(in the rows, 128 means zero)
One turn sends every row of this set to another row. A few are shown first. Where does it send the rows asked after them?
funuv: [115 170 125 122 104 134 117 113 109 104 149 134 124 148 114 133 114 149
 141 163]
vud: [117 151 116 109 122 112 108 131 136 167 101 112 137 142 114 100 157 137
 148 103]
Poten: [120 161  99 122 182 144 131 128 131 120 135  95 125 151 122 139 114 155
 128 132]
zeve: [135 153 130 129 120 141 117 169 130 156 125 107 127 110 119 119 122 150
 144 161]
Vavu: [151 127 132 126 122 126  99 114 138 110 120 122 147 172 164 105 110 116
 158  86]
Lef: [113 123 113 140 105  87  99 100 161 119 138 146 118 127 130 100 118 117
 136 110]
muma: [102 115 126 146 122 144 122 141 118 100 138 137 132  98 150 109 138 125
 174 129]
Rima: [121 142 153  98 112 122 106 120 113 118 121 141 150 132 130 110  78 162
 129 135]
Tuvi: [141 167 133 113 155 120 143 132 142 136 132 156 143 145  93 109 122 141
 154  90]
Geke: [113 114 121 132 164 129 125 144 125 104 127 109 110 127 132 136 119  89
 151  82]
sig: [114 130 123  98 156 130 141 131 110  97 128 143 104 149 118 102 155 127
 134 103]
Bebi: [131 118 122  94 136 144 101 122 112 114 169 129 117 100 123 139 104 140
 162 102]
sudin: [148 129 101 148 175 108 133 130 121 108 126 113 130 154 108 137 137 147
 160 140]
Fari: [117 130 152  89 120 157 113 121 155 125 154 135 140 146 115 101  95 161
 137 110]
safo: [119 143 124  86 164 139 142 122 164 139 139 127 108 128 115 111 105 107
 140 142]
kezub: [122 169 135 129 139 143 106 167 123 122 134 126 133 157 138 146 117 153
 147 159]
zemeb: [136 128 112 120 130 110 139 114 133  90 128  86 102 157 131 120 114 106
 161  90]
Fos: [131 131 153 134 123 117 113 156 155 117 111  85 137 113 124 141 137 136
 143  94]
Leno: [104 147 102 131 122 110 108 139 162 158 130 124 112 133 107 144  81 124
 152 139]
fum: [101 138 124  82 133 123 122 182 128 115 128 126 127 111 116 128 124 140
 144 125]
sifi: [147 110 147 123 166 145 157 120 133 105 140 112 135 120 116 106 110 129
 167  95]
Febet: [134 141 111 138 119 126  88 103 143 115 124 118 126 131 145  79  85 119
 126  98]
veke: [132 144 105 173 114 116 129 133 159 149 137 126 139 166 122 138 137 149
 153 123]
Mel: [119 112  90 128 102 122 107 129 161 125 134  92 139 139 152 125 134 134
 120 115]
Dovu: [114 141 135 137  98 110  89 119 130 139 129  97  99 109 140 121 122 104
 157 119]
savag: [140 135 107 124 148  78 149 135 125 127 103 101 112 148 147 108 121 131
 145 115]
kotu: [143 102 147 140 119 157 143 135 139 130  98 138 149 151 130 134 122 129
 123 100]
tav: [129 131 129 122 146 150 103  89 140 139 124 174 127 148 113 128  93 144
 129 113]
fola: [142 142 120 145 147 134 147 105 113 143 110 133 136 151 117 159 136 144
 178 120]
vone: [125 110 142 133 120 136  82 135 118  93 124 125 144 128 118  92  84 124
 138 143]
baral: [123 112 130 135 129 146 153 115 134 138 131 141 140 151 135  76  83 145
 159 132]
Ditil: [138 119 140 177 119 136 122 110 143 121 122 154  94 132 134 115 114 151
 163 114]
Sefe: [102 111 123 140 128 124 111  93 124 147 182 121 123 146 116 143 114 132
 144 130]
Suk: [106 134 129 153 155 130 110 101 146 138  97 126 131 157 114 146 120 116
 138 157]
mep: [130 151 146 104 125 137 107 138  94 140 155 102 152 120 137 123 128 107
 154 135]

Febet moves to kezub
Mel moves to mep
kotu moves to Sefe
Now these:
Fari moves to fola
Dovu moves to fum
Leno moves to Fos
savag moves to vone

